First come named moves, each a turn or a mirror, each shown by rows before and after it. For each pair of rows after them, which moves, in which order, take the first row to the second? The first pair is done for you.
pob (before => after):
[ 20  30   0   1 -26 -38  11  -1 -74  38 -23  10  31] => [ 19  32  15   1 -30 -20  -1 -19 -80  38 -12  10  25]
[ -5  20  13  18 -20 -17  10   4  -2  20 -13  19 -11] => [ -5  21  18  17 -22 -10   5  -3  -4  21  -8  18 -12]
[-30 -25  17  13 -11  32  40  21 -45 -20  58   0  -7] => [-26 -28  -5  13  -6   4  58  49 -35 -22  41   0   2]
Ritob (before => after):
[ -4  -4 -16  27 -15 -61  19  40  -8  14  -3   2  24] => [-16 -10  34  29 -24   6   3  -8 -37   5  54  -2  20]
[ -6   7  38  -8 -15  12   3 -31 -50  51  13 -18  16] => [  4  13  -5 -11  -6 -45  17  10 -25  59 -36 -15  19]
[-14 -24  -2  18  10  17  15   5   9 -37  31 -11  12] => [-10 -22 -21  18  14  -9  21  24  21 -34   9 -10  14]
Gelug (before => after):
[ -3  -6 -14   0   9 -19  15  21  23  -7  -3 -14   8] => [-11 -10  11   4   6  17   4  -5  15 -17  25 -16   3]
[ 13  -8 -22  29  11  -5  18   6  32 -16 -15  16 -19] => [  8 -13  -4  31   9  22  11 -13  28 -23   6  14 -23]
[ 10  26  21 -10   4 -33  -8  28 -51  22 -39  -7  33] => [  0  18  57  -5  -2  21 -22 -10 -60   7   2  -9  26]
[ 19  24  42 -10  -9  32 -14  -5 -41  20  25  -4  -1] => [ 30  31   6 -16  -5 -26   1  37 -31  36 -19  -2   9]
kun (before => after):
[ 17  18  -5 -19  -8 -43 -30   1 -23  36 -49   4  -5] => [ 11   0 -27 -12   3 -60   9  38 -10  11 -42   2  15]
[  8   0  -4  13   0 -29  44  47 -16  -8  19 -16  33] => [  8 -11  -6  31   9   6  16  21  47 -48  13 -18  -5]
[ 24 -35  13  19 -24   3  31  19 -26  -1  37  20  11] => [ 24 -43  11  29 -18  18  23  11   6 -25  37  18  -5]
[-26 -30   6  17   3  63   8   1  31 -38  40   4 -12] => [-19  -5  31   3 -13  70 -28 -34  -7   5  34   7 -22]
res (before => after):
[ 13  36  -7 -30 -21 -18 -46 -34 -37  60 -15  -8   0] => [-13  -8  15   0  -3  60 -17 -48   0 -26  64 -18   2]
[ -4 -15  -3  15   7   3  11   7  23 -22   3   1  -6] => [  4  -1 -11   4   0 -24   4  13  11   5 -24   5  -5]
[ 16  12 -11   0   3 -26   4  18  -2  13 -23   4  12] => [ 16  15  13   4  -2  15 -26 -22   4   5 -10   3 -10]
[ -6  12  -3 -13 -12 -23  29  27 -69  42  20   2  43] => [ -3  24  32 -14 -20  25 -23 -29 -65  47  26   2   9]

(two moves a pair)
[-22   6  -8   3   0  20 -11  -7  -2 -19  -1   2 -22] => [-27  -1 -11   6   2  15   8   6  -5 -25   9   1 -11]
res, Gelug
[  7   2   1   7   4   7 -20 -16  25  -5 -23  -3 -12] => [  3  -6  -6  12  10   4  -5  -4  34 -18 -18  -4  -7]
pob, res
[ -5  16   8   1  -6  -1  -5  -8 -43  24  -3  13  -2] => [-14  -2  -2   7   4  -2  30  16 -35  -3  14  10  15]
res, res
[  9   3  12  -5  -8  -3  19  13 -33  13  17 -13  26] => [  8 -13  -9   9   5  -1  28  27  16 -24  10 -16  16]
Ritob, kun
[  4  31  -8  -2 -13 -37  32  14 -21  14  -3   8  19] => [ -9  10  16  14  -9  22  30 -14   2 -30  40   3   8]
res, res
[  0   6  -7  -7   6 -16  15  28 -17  15  -2  -5  15] => [  4  12  -7 -10   4 -21   3  23 -13  23 -13  -4   7]
pob, Ritob
[ 28  22   4 -19   3   2 -37 -42  53  -3 -43   4 -48] => [ 22  21  33 -21  -6  34 -41 -65  23  -2  -5   3 -43]
res, kun
[-22   7 -24  21 -28  19  47  -5 -52  15  29   5   5] => [-21  -2 -44  28 -19   3  62  17 -24  -3  16   6   6]
res, kun
[ 12 -11 -38   0  11 -12   3   7  56 -32 -28   7 -21] => [  2 -21 -39  -5  10 -27  44  36  19 -31  -2   6  15]
Ritob, res
[-23 -26  -8  -9  -1 -41  63  28 -28   4   6  31  42] => [-28 -41  17  14   6  40  16 -34  41 -50  24  26 -11]
kun, pob
[ 26   6  39  -7  -5  10 -14 -15   8  -5 -13 -23  10] => [ 26   2  33  -2  -2  14 -11 -11  22 -16 -13 -24   9]
Gelug, res
[ 16  18 -34 -17  12 -49  17  32  -9   6 -42  -1  16] => [ 25  33  -9 -17   2 -12 -41 -23   3  17 -53   1 -22]
res, Gelug
[  9  14  15  -1 -16   0 -47 -19  -9   5 -13 -35 -21] => [ 13  16  -2  -3 -14 -25 -40  -1  -5  10 -32 -32 -17]
Gelug, pob
